In each game, the first row plays the second. By how much does the first row win? 15 means about a draw, 30 a big win and 0 a big loss. Wins can go round in a circle. Each row has two weighted sums of its numbers, A and B, taken from their middle values. A row wins by its A times the other's B, less its B times the other's A.
 -2 -40  18  -4  13 -30  29   3  20 -35   8 -16   7  10 -40 -58
  37  -17    5 -107  101  -86  -20  -64  -55  -59  -42  -87  -19   79  -24  -57 -> 13
  -9    6  -18  -22 -105  -29   17  -20   26  -41  -14   -4  -17   38   36  -50
-10  24  -1  12 -19  24 -18  18   6  56  31  23 -13   4 -25  18 -> 24
-29  51   8   7 -15 -46   0 -25  -7 -44 -24 -23 -64  62  19 -48
 37 -73 -83  17  20  59 -11  52 -15  15  10  -9  35 -26 -11  50 -> 15
-14  25  -4  19  22  51 -48  25  19  89  80  54  -7 -64 -14  39
 27   7 -18  -4   0 -12 -10  23   7 -25  -4 -11  27 -10 -32   9 -> 20
-19  32 -15  33 -26  35  15 -17  25  -3  37  51  -7 -23  -5  27
 -6   1  42  10 -15   3  14  21   3   2  33   6  19 -16 -25  22 -> 22
  0  -3 -14  -1 -33  -8  20   2   2 -20   4  -8  24  -5  22  18
 -1  25  -8  12 -32   9 -36  -2 -11  18 -12  -2   7   7  51  12 -> 16
  9  20  70 -23  43 -45  33 -45  -3 -37 -35 -20   3   6 -37 -31
  0  16  23 -60  45 -57  24  -5   2 -28  -5 -20 -30  23 -16 -51 -> 11
-23  -4 -16 -34  29 -33  21 -31 -49 -49 -52 -48 -12  44   9  -6
  0   4   1  23 -19  38 -28   8 -14  55  37  28  -9 -35   2  33 -> 16
-13  10  -4  12   8   4   6  77  44   3  29  57  19  -9 -18  36
-27   7  10  35 -18   1 -31  47  20  12  11  10   8 -15   4 -19 -> 23
 10  33 -32  -3 -24  11 -26  17 -19 -24  24 -19  22  15  13  39
-38  14   2  -6   5  -1 -23  38  20 -11  26   0  21   2 -40  -1 -> 19
  5  -4 -74 -42 -24  18  -7   4 -18  -8  -5   7  29   5 -19 -31
  7  31 -12 -23  27 -20  30 -36 -43 -57 -21 -48   6  18 -23 -13 -> 21
 -14  -20   -5   -9  -13  -25    0   28 -104  -55  -11  -25    2   37  -20  -39
  7  15   8  35  -9  -2  26  37   4   0  -7 -12  22  -4 -15 -24 -> 19
 12   5 -33  19  -6  23   5  26 -17  -4 -13 -25  19  13  14 -29
 -2  15  11  -5 -42   4  22  -6   5  -6   2  29  21   4   8  22 -> 13
  3 -36  -5  17 -38  -3  22  12  11   4  -7  16   5 -29   6 -25
  2   3  -6 -56  38 -52  49   1 -38 -44 -32 -47 -66  13 -18 -38 -> 6
  0  11  -3  25   6 -22  25   4  -5 -59 -14 -19  16   8   8  11
 -5  -9   6 -17  -2  32 -10  37 -19   9  -7   2  21  28  -8   5 -> 12
 29  -6  25  22  25  27   5  22  -1 -13  36  29  12 -24  23  15
  5  -7  -2  20  12  13 -22  46  43  49  38  19 -25 -20 -10   3 -> 15
  7   6   2  12  36   5  25  -3   0  -2  23   5  12  -4 -29  12
 -1 -27 -19  20 -14 -12  -1  25  -5  -8  12 -37  -7  25  -6  26 -> 16
 -4 -46  16  -1  36 -28  18   8 -49 -30 -41 -23   2  28 -20 -24
 19   2   2  39 -13  41 -35  27  12  12 -11  24  54 -26  17  65 -> 21
-22 -15  47  19  -7 -12 -27  13 -19  -7   5  56 -22   5  12 -23
 -5  37  -3 -47 -42  14  11  20 -62 -16  -5  11  17  -8   2  54 -> 17
-20 -29   6  25   9  13   5   7 -16 -22 -23  -9   7 -11 -16  -7
-31 -18  15  30 -76   3  20 -38  41  45  31  34 -18 -35 -10  26 -> 27
  0  -2   0  22  -7  33   0  13  56  72  66  35  -8 -40   0  43
 10 -10  44  -8  14  -8   6  -2 -21 -32 -31 -48  10 -17   4 -20 -> 10
 10   6 -24  46  -2  -4  -4  21 -13  17  47  28  45 -20 -76  48
  6 -43  56 -19  74 -33 -22  13 -50 -19 -30 -42 -40  70 -12 -38 -> 22
  2  22   3  37  40  27 -15  -3  59  22  24  49  -2 -62   3  18
 21 -10 -25  -7  36 -21   2 -23 -33 -46 -27 -26  -4  47   9   6 -> 15
  5 -29  36  41  12   2   7  15  19  26   7  36  -6 -20 -11  -8
-31  -5 -19   1 -21  38   2  28 -20   9  24  -7 -27 -10  20  56 -> 16
  6  56 -22  21 -13  21 -25   7  44  72  70  36 -33 -52   7  25
-26  -2  56   9 -24   7  24  23  13   6  -5  13  -2   0   4   4 -> 16
 -5   6 -30 -12 -36 -20  -8   2 -61 -20 -41 -32 -15  55 -14  -2
   1    7    0 -105   34  -51   11  -66  -60  -55  -90  -33  -44   36    7  -49 -> 16
  10   16   -5    8   12   34    5 -127   24  -25   17   27   28   -5   21   33
 20  31 -23  16 -14  14 -18   1  47  40  40  38  49 -45  -4  86 -> 18
-18  33 -17  38  -5   3  33 -47  47 -25 -17  22  20 -30   5  -2
-12  25 -11  -9   7 -16 -15  27  -6 -11   6  17  -3  11   1 -15 -> 14
  3 -18  -4  30 -35  -3   6   4   5  -3 -25   1  25  -5  -7 -43
 19 -26  -6 -54  50 -23  -4  -8 -47 -27 -44 -25 -27  35   9 -18 -> 11
-21  24  -7 -21 -59 -10  -5  -5   3  -8 -11  11 -15   9  10 -21
 -8   8  13   7 -10  24  55  -1  -6 -30  11  -3   8  32  -4  -8 -> 17
-21   3 -22   1  -5  -2  -3  12 -15  -9 -18 -11  -8  -2  26  -8
 -9  -9  12  20 -42   5  45   5  10  13 -14  20  27 -11 -23 -11 -> 14
-11  -2   7 -32 -32 -27  33 -24  11 -23 -37 -20 -34  26  19 -60
 -7 -24   8  22  -4  14 -19  18  30   4   0  11  32   6   1  -9 -> 15
-12   3 -13 -19  -1 -38   6 -52  20 -35  22   0 -23   9   3 -42
  3 -48   6  22  -6  15 -48  28  50  49  47  59  -2 -42  -9  11 -> 13
-16 -26 -27 -30  -1 -20  19  15 -15  -7 -24 -10 -28  50 -22 -98
-26  10   5 -68 -21  -3  12 -15 -11  -9  -9  19  10   2 -14 -29 -> 12
-40 -21 -13   7  22 -33  13 -13 -13 -32 -35  -6  17 -11 -30 -19
 50  34  60  27 -29  19 -17 -17  78  42  56  48 -17 -46  38  52 -> 25
-28   2   4  15 -18  -3  31 -22  18   1 -20   5  25 -19  23 -33
 -4  17  25  28 -15  18 -20  18  25  39  34  41  18 -44   8  40 -> 16
 11  -5   9 -41  44 -17 -26 -18 -41 -42 -64 -20  14  27  -8  -7
 31 -31 -29  16  -1   5 -18  48  30  17  43   9  24 -35 -54  11 -> 15
-31 -28  36  15 -16  -1  -1  14 -12  -7 -23   0 -20   0  15 -11
 -5  10   6   9  -4 -22   6  -4   5  14 -27 -15  29  23  17  24 -> 13
 -2   5  13  -1 -19  16  -6  20 -20   7   0  10  34 -19  44  18
 -8  -5  -6 -10 -10 -34 -15 -20 -18 -24 -18 -11 -69  -4   5   3 -> 16
-12 -75  11  48  -7  30 -12  27 -26  33  51  30 -15 -28   8   4
  0   2 -15  -7   1  -3  -2  -3  -4 -14 -42 -41   5 -42 -45 -18 -> 4
  5  42  10 -26 -35  28 -27  24  -8 -17 -12   9  -3  25  32  13
-2 -3  8 -4 -2 23 20 20 -1 -1  3 10 19 -7 12 27 -> 17
  2   8 -32 -57   2 -18 -17  -4  13   5   3 -15  18 -31  -7  52
 14 -13  12   4 -35  16  -1   6  -9 -17 -13 -52  16 -11  20  -7 -> 19
 -4  -9  13 -20  17   9  25   7  -9 -24 -95  -1   2  21  -1 -33
  1  12  15  -7 -16  43 -37  32 -10  40  20  30 -22  12  21 -11 -> 9
 -9   9 -27   0 -25   5 -14 -14  -5   0  16   0   3   3   2  10
-13 -25  28  19   4  -2  32   7  13  16  15  -2 -30 -45 -33  14 -> 13
 -9  -7  12  18 -21 -10  -1 -12  40  50  23  55 -11 -41 -38   8
  7 -16  -8  27  -6  -3 -10  21 -58   7   7  -5 -17 -14 -10  -2 -> 15
 30  -7 -34 -38 -53 -38   0 -22 -28 -32 -36   0  -7  37  14   7
 -3 -12  -3  35   5  -4   5  20 -29  -5  14  -2  26 -19 -50 -11 -> 17
 10  51 -21 -10  -7  33 -17 -19  41  41  58  47  -9 -54   3  16
 -3 -23   2 -54  45 -17  -3 -44 -90 -27 -51 -76 -43  53  -1 -40 -> 17
 -6  -5  28  38   2   0  12  25   7  31  13  25 -21 -16 -25  -7
-39  25 -16 -38  53 -47  28 -41 -64 -52 -33 -73 -24  80  -8   1 -> 17
-28  39 -62  78   0  -5 -13 -33  14  21  20   9  26 -59 -35  48
 20 -19  61 -49  11  28 -15  67 -17 -17  19   2  28  -8  -3  36 -> 7
-10 -10   5  31  -8  -1   9   3  20  15  57  21 -12 -50   0   2
-12  77   2  54 -58 -20 -10 -46  41  36  26  53 -25  -8  86 -20 -> 17
 -3  25   2  29 -14  20  -4  -3  43  19  10  -8  22 -48  21   0
  72   -7    5 -127  127 -127  -90 -127  -36  -43  -75 -111 -109   72   43  -75 -> 9
  2  -9  13 -29 -18  32 -59  20  -1  24  31  40   1  30  -8  18
 -1 -17  31   8  -3 -22  11 -12  -5 -16 -27 -50 -21  20 -12 -63 -> 10
 14  -7  12  14  21  24 -38  42  15  53  21  37 -19  -2 -27  16
 19  -6 -11  17  16  51 -17  14  -5  52  45  46  26 -37  -8  46 -> 13
 10 -12   0  -7 -19 -25  15 -22   1  -2 -48  -8   4   7  24 -26
 -2  -2  22  16   8 -17  19   0 -17   6 -45 -13  17   2  -4 -18 -> 9
 26   1 -14  26   4   8  -2   4 -18  11  10 -13   4 -26  16  26
-10 -10  32 -62  28 -42 -25  -4 -11 -12 -30 -33 -15  43 -13 -43 -> 13
  1  82 -33  16 -21  24 -22 -14  32  32  33  -3  22 -53  10  71
  4 -30  14  11 -15  38  19   7  39  -9  10   8 -17  59  -1 -39 -> 14
 27  -8  25  12  56  77 -74  44  40  73  65  27 -18 -66 -10  48
-20 -24  19  13 -21  28  17 -13   6  15   7  31 -11   2 -81 -17 -> 17
-114   18    1   18  -65   17    0   -5   42   11   14   34   -7   -4   -5  -49
 24  46 -17  15  20  20 -31  -4  43  48  72  54   6 -65 -45  56 -> 23
 -6  -7 -14  -8 -28  -1 -22  31   6   7   2  -2  19  22   1  56
-14 -18  18 -60  62 -82   6 -33 -27 -38 -42 -47 -42  45 -56 -38 -> 10
 25 -35  32  -9 -16  51  10  33  27  49  57  29 -14 -13 -20 -27
 -5  31  10 -12 -29 -14 -13 -10  -4  -4 -22 -24 -20  21  -7 -44 -> 17
 37 -32  23 -12 -30  43 -10  16 -23  -7   5  32   5   0   5  -1
 -9 -56  23 -20  31 -10  25 -21 -54 -17 -22 -32  -2  26  -3 -12 -> 13
-40  15 -12   0  26 -33  69 -97   7 -27  -7 -18  41 -26  18 -22
-28   9 -42   6  -8  -2 -22  37 -19  -5  12  50 -27  19  -6  -1 -> 12
 -1  10  17  13  -8 -16  29  -7  16  15  -7  12  14   8  26 -33
-21   1   5  -2 -34  25 -14  20  -6  33  20  25  20 -26 -15  -3 -> 14
-29 -46   3 -33  -9  -2  -5  28 -48 -20 -20  -5 -19  35  18  -3
 13 -46   6 -32 -38  -7  -1  16   9 -18 -28   6  -9  40  74 -20 -> 17
 11 -36  48   7  -6 -14 -77   9  15  24  28  30  -6 -17 -20 -52
 13 -12 -14 -15 -27   0   7  16 -13  -5  -4  -8 -10  25  22  -9 -> 17
 13  63 -14 -38  10 -34  -2  14 -11 -20 -35 -23 -27  45 -27 -18
-15  18  -4  64  36 -36   8 -18  -1  -7  -9  14 -25  23  -1 -32 -> 23
  1 -10 -27  10   0   1  22  44  37  25  19  14   2 -47 -29  62
 18 -38 -11 -38  65 -29  18 -32   4 -39 -33 -34 -13  21 -29 -43 -> 17
 48  41  -4  10 -37  12  -8   5 -48  -3 -23   1   3 -12  24  15
 11 -11  -3 -18 -33 -51  96 -32   4 -38 -38 -44  18 -15   2 -34 -> 23
-15 -56  -2  45 -19  30 -19  30 -12 -16   7  11   4   3  21  35
  5 -21  39  14 -24  26  40  23 -30   9  -1  22  42 -15 -17 -16 -> 19
 -9  28  16  24  -3  -2  34  46  71  48  19  29   9  -2 -12 -18
-35 -25 -12  21   6 -21   0  21 -27   3  -4  13  42 -25 -49  -1 -> 24
-32 -16 127  27   3  33 -12  69 -38 -13  -7   3  17  -8  -9  14
-47   3  -6 -23   1 -12  22  -9 -43 -44 -11 -13 -15  25   1 -21 -> 13
 16  33 -49  -7 -51 -27  19 -55  -2 -22 -23 -27  11  25  29 -22
 33  67 -16  10  -2  36 -66  22  12  51  37   9 -15 -38  -5  36 -> 20
 18  21   1   4   4  24 -17 -16  20  22  27  17  -3 -32 -12  32
 20  14  25  24  -1  34  -2  15  52  45  62  67  15 -76   7  23 -> 17
  8  -2  31  16   2  33 -19  34  43  18  24  19  10 -35  -1   7
-10 -32  21  24 -18  16 -33  27 -41  12   1  28  18   1 -36 -10 -> 15
 -8 -24  26  18   5  13 -48   9   1 -17   7   1  -9   8 -11 -24
  8  22   4   9 -39  -9  -9  11 -17   2  -7 -14 -23  35 -15  13 -> 18
-14 -19   0  -3  -8  28 -12  24  -8  10   9   5  -7   8 -27  14
  9   6  -1  16  14  22 -25 -11   4  33  20  45  -6 -33  12  22 -> 15
-23 -10  21 -22  54 -32 -20   6 -24 -36 -26 -26  -8  38   0 -31
 31   5 -31  -1  16 -16   9  -5 -32 -25 -12 -28   7   9   0   0 -> 11
  3 -15   8  14  11  -4   5   8 -22 -20  -5  19   5 -12  -6 -43
-36   2  -6 -18 -39  -6  -2   2  -7  12  21   5   3  17 -12 -19 -> 13
-16  -2  26   8  33 -11   3  -6   7 -12  -7  -6  15  30   8  -1
-27 -24  17  11   8  16  31  14  -2  11 -14   2 -11  -5   7   0 -> 15
 27 -25  -2  14  -6  16  21  10  -7 -12   0 -19  27  31 -14 -13
 31  15  12  -5  49  65 -54  29   9  63  48  29 -11 -46  -8  62 -> 17
-34  15 -26  -8 -35   7  12   7  42  44  36  23  -4  -1  -4  16
 15 -19   8  22  11  33 -23  50  22  25 -16  44  27 -28  16  40 -> 14
  50 -120  -21  -28   18   58  -32   59  -14   -6   48   18   33  -44  -12   60
-27  -4   2   6 -20  -5 -30  27  19 -30  13  -3  10  12   5  26 -> 12
 20 -34  -7 -11   7  37 -30  32  17  60  32  27  -3 -17   8  13
-47 -32  19  20  -2  -2 -11  11  13 -67  25   9  38 -29   2  10 -> 10
 16  38   1  16   2  30 -69  23  54  87  54  58   5 -41 -65  32
-43 -14  60 -16   5 -17  33  -1  30 -19 -19   0  14   1  11  50 -> 15
  2 -22  94  15  22  63  -7  21  -1  24  -8  17   4 -31  -4 -31
  1  21  -7 -15  18  19 -39  24  14  -5  24  12   0 -18   0  31 -> 15
  -3   36  -18  -10 -101  -23  -12  -36   17    8  -14  -29    3   25   29  -11
-59   5   8  34 -30  29  -1 -19 -20  36  30  26  -6 -13  -8 -17 -> 20
  5  27 -15  14  -4   5 -56   5   5  61  27   7 -50  -2   3   9
   0   -5   21 -100   95 -127    1  -79  -31  -44  -54  -76  -33   28  -36  -45 -> 10
 11  46 -14  -6 -38  13 -47  43  49  27  62  40   7   1   8  71
-15  -2  16  -9   7 -21  20   7  -1 -31 -41   6  -7  22  -2 -34 -> 22
  3  31 -29 -16 -32 -39  32 -27  -2 -42 -17 -43 -44  24  22  15
 12  14   9  47  -2  47  -5   6 -27  12  14  39  16 -22   1  52 -> 16
  1  -7  -4  11   1  20 -11  16 -20  -7 -43   2   4  20 -16 -27
  19   39  -28 -127  127 -127   55 -127  -35  -72  -86  -82  -44   42  -31  -56 -> 16
 51  -7  30 -18  10 -27  -7  -5  -4 -22 -49 -14  11  26   1 -17
-25 -16   6  31 -20  26   8  43 -16  -7  -3  18   0  -5 -27 -20 -> 13
-16 -10 -22  10  -3 -32   7 -20  17 -13 -18  10   8   6   3 -22
 -6   3 -13 -20  21 -38  18  -3 -56 -20 -20 -26  -3  57  -1  -9 -> 9
-12 -12  24  -8  -4  30  -3  16  18  11  28  15  10  -7  17   4
  5  -3  29  -4  23   1   0   4 -23 -34 -11  -8   6  51  26  -8 -> 16
 15  23 -37 -15 -15 -27 -10 -12 -34 -19  12 -16   8  -9  21  -5
 -1 -15 -11  -1  10 -19  35  11 -31   3 -32 -12   9  41  13 -42 -> 16
 18  40  42  29  -5  29 -48  12  47  90  65  53 -30 -35 -18  -1
-21  24  15   3 -36  28 -13  16  18  26  20   2 -25  -1  23  50 -> 9
 -3  48 -15  21 -40   1 -11 -40 -13 -20   3   1  44   7  28  47
 32  50 -36  76  54  15 -34 -20  88  75  64  16  13 -90 -31  89 -> 9
  8  -8  -3 -19  16 -38  10 -27 -40 -45 -55 -42 -23  51   4 -12
-12   1  20  -5 -30  13  28 -19   2 -24  -3  -7 -10  14   9 -77 -> 15
 33 -25   3 -17  30  79 -35 -17   8  77  35  18  16 -41 -15  45
 56 -12   0  18   8  13 -16  11 104   4  33 -22  -5 -37 -25  32 -> 4
 44  -9 -21 -16  49  50 -48  15  35  90  75  27 -12 -57 -28  76
-18  17  12  12  19 -12  18  24  21  19  14  20  15 -17 -17  18 -> 20
  5  -8 -14  16   9 -30  21 -21 -16 -33  -4 -38 -22  58  27 -48
 -2  44   7  17 -12  14  13  17 -38  19   0   0  24   2 -25  28 -> 15
  4   6   3   9   3  45  27  15   1  -9 -19   4 -72  20  12 -13
 10 -37   0  -2  20  20 -11  19 -14  19 -36  54 -17 -40 -12  37 -> 16
  1  13 -21  15  -1  41 -13  43 -39  -5  37  18  23  -3 -21  51
  2 -10 -35 -28  19 -39 -11 -31 -27  -5 -44 -14 -30  38  42 -14 -> 16
  4 -20 -33 -29 -58  10   3  -3  -8 -32 -25 -32 -12  62  50   2
  9 -29 102 -53  -4 -19   3   3 -46  -3 -44 -19 -32  59 -25 -34 -> 22
-10   3   4  -8 -17 -15  58  -8  -8 -32  -4  -7  16   6 -21 -26
-10  -2 -24   7  -2 -15 -11   9   4  13  20  16  24 -12 -68  48 -> 16
 28  31 -41  34 -93  33 -12 -42  47   8  30  37  -9 -59  -1  32
 73 -15 -42  12   8   6  -9  39   1 -27  22  -8   8 -15  13  47 -> 20
 -4   2  10  12   0   1  13  17   6  -4   8  56 -23 -20  20   3
 11  44  -6 -35  -5 -22  27 -52 -28 -28 -22 -47  -8  17  10 105 -> 14
 -1 -32 -18 -10  36  18 -28  49  -2  16  50  -4  23  10  -3  48
 35  34  25 -15   9   6   4  31 -31 -47  11 -32  10  13  19 -17 -> 14
-18 -13  17  37 -22 -26  24 -60  22  22 -31  64   1 -27 -26 -20
-19  19 -19  -6  38 -21  16 -13 -10 -25  -1  -1  -7  -7 -10 -35 -> 11
-28   4 -12   2   6 -29 -23 -15   6  11  23   0 -19  15 -18  -9
  6  45  -6   0 -16  14  18   3  39  35  36  43  20 -20  16  23 -> 17
 11   8   7  22  -8 -18  24   9  32  10   8  24 -17 -43   1  16
  2  37 -20  28 -13  32   0   4 -39   1 -20   5   5  51 -20 -12 -> 11
  4  32 -22  22 -40 -10  34  -3   7  35  -5   4  -2  21  30  48
 -5 -40  -4 -13  25 -12   2  18 -14 -24 -26 -33  18  31 -24 -22 -> 14
 -6 -15  13  18 -46 -12   5  -9  16 -15  12  21  11   9   5  -8
 -2   0 -25  -1 -60  11  20   9   7  15  36  22  40  -6 -13  59 -> 20
-25  28 -11  45 -16   1  -1  30  30  17  22  46   6  -9 -23  -8
 -5   2 -12  30 -39 -81   8  14  13   3  33   2  33 -15  47  15 -> 20
-15  20  21  38   4   1  -8  17  24  13  18  18   0 -37  -6 -27
-38  83 -57  42 -64  14   3 -63  36  29  58  39  22 -27  20  47 -> 15
 -8  15  29 -22  -4   7  10  33 -19  -8 -25   4 -13  -6  -8 -31
  7  39  22 -12 -60  39 -77  17 -36   3  -2 -27  10  16  17  11 -> 7
-10 -25   4  15  -4   6  25  14  31   5  -3  56  23  -1  -5  -8
  7  40  28  28   0   5  13 -18  65  24  37  28   2 -47 -27  12 -> 15
 17  -4 -24   9  43  18  16  33 -27 -18 -21   7  17  -1   3 -15
  8 -16  43  22 -25  34  15  36   7   7  16  21 -10  -8  12  20 -> 8
  3 -25 -17  86  11   9  -8   1  -2   4  18   4   7   3   2   4
-26  34 -18 -53 -73 -26  14 -21  27 -23 -28   9 -23  64  52 -42 -> 24
-13  29  32  41  10  27 -21  75   7   0  -4  -2  54 -32   4  57
 25  15 -40 -24  -8  45 -18  61 -10 -11   2 -18  39 -13  41  20 -> 8
 -2   6  35  25  11 -32  23 -26  14 -33 -11 -11 -11   3 -48 -33
 -7   0 -23  34 -14   8  10  16 -37  -4 -28 -26  -3  10 -12 -14 -> 15
  2  -3  -2   7 -14  32  -6  44 -12   7  -1  37   1  -4  17   8
 -1  39   0  24  24   5 -49 -22 127  97  73  66 -34 -75 -31  47 -> 9
 -8  24 -14  -6 -18 -98  10   5  13  -7 -31 -18 -16  30  11  -1
 42 -27  10  30  51  41 -32  31  30  30  25  21  35 -37  62  62 -> 26
-15   1  -4   6   8   9   0  37  12   7  -1  50  26  -7  -2 -20
  6  58 -33 -49   2 -86  23 -96 -13 -37 -58 -38  -4  23  23 -36 -> 21
  6 -57  16  23 -25  49   1  31  -9  21  13  11  10 -22  -6  14
  6 -10   1  11  28  28 -14  18  11  20  -7  29 -32   1  10  27 -> 16
  4   5   4  28  19  -1 -55  41  10  42  63   8 -11  -4 -14   0
 -7 -22   3  11   0 -14   0 -17 -13 -13 -50   1  26 -17  -3 -31 -> 17
-13 -34  17  22 -28  -3  18  22   6   3  15  13  15  12   9 -42
 18  -6  -6  -4   2 -26  39 -26  29 -15 -32 -28 -46  20   3 -31 -> 14
  4 -19  13 -14 -20 -11  26 -38   4  -3 -42 -21  11  28  -9 -21
-17 -32   2   7 -11 -16 -67   8  10  -9 -46 -13  15   3 -32 -24 -> 7
-41   9 -18  10   2  15 -40  27  -7  32  14  35 -25  -6 -31  28
 17 -10  41 -37  11 -39  18  -1 -12 -19 -43 -16   6  14 -12 -47 -> 17
  37    3    9 -101  127  -82    1  -74  -86  -60  -58 -118  -79  100  -88  -17
-54  31 -31  -4 -44   9  44   8  14  10  39  38   5 -20   1  22 -> 1
 17   6 -16  -7 -28  -9   8   4 -48 -20 -11   7   0  34  14 -13
-17 -15   0  23  -1   8   8   9  15  23  13  50 -21 -19  -8 -21 -> 13
 25 -25  24  15 -12  38 -30  63 -22  -2   5   7 -28 -47  -2   6
 20 -18 -39  -6 -40   1 -23  16   8  -9 -12 -14  29  49  10   3 -> 15
 50  59 -32 -37 -66 -33  24 -44   4 -26  -7  -7  32  21  66 -26
-17  27  -4 -30 -33  30 -25  26  -1  35  31  13 -35 -42 -13  13 -> 18
 -4   2  15  45 -33  14  15  -7  37  29  30  17   6 -21  17  41
 -5 -16  -2  -8  27  -6  51 -14  -8 -15 -37 -25 -19  13  21 -44 -> 10
  5  17  16  -4  15   9 -69  25  49  70  32   9   2  13 -17  45
 50   7  -9  21  65  63 -38  62  39  81  33  17  -1 -56 -56  73 -> 16
 55  -4  21   4   7  33 -21  37  11  14   9  12  21 -27  43  22
  22   19   -6 -100   39  -62   10  -60  -29  -47  -75  -76  -28   26    8   14 -> 18
 19   6 -15   6  13  66 -18  49 -68  -5   6 -24  -3 -14  25  20
 31  51 -27 -26  34 -35  35 -19  -8 -38  12 -12  16  10 -33  -7 -> 19
 -4  -9  15  32  -3  53 -15  67  -6  17  23   9  -5 -12 -28  16
 -2   3 -19 -12  22 -44  18 -71  11 -27 -31 -52  -4  53  33 -26 -> 14
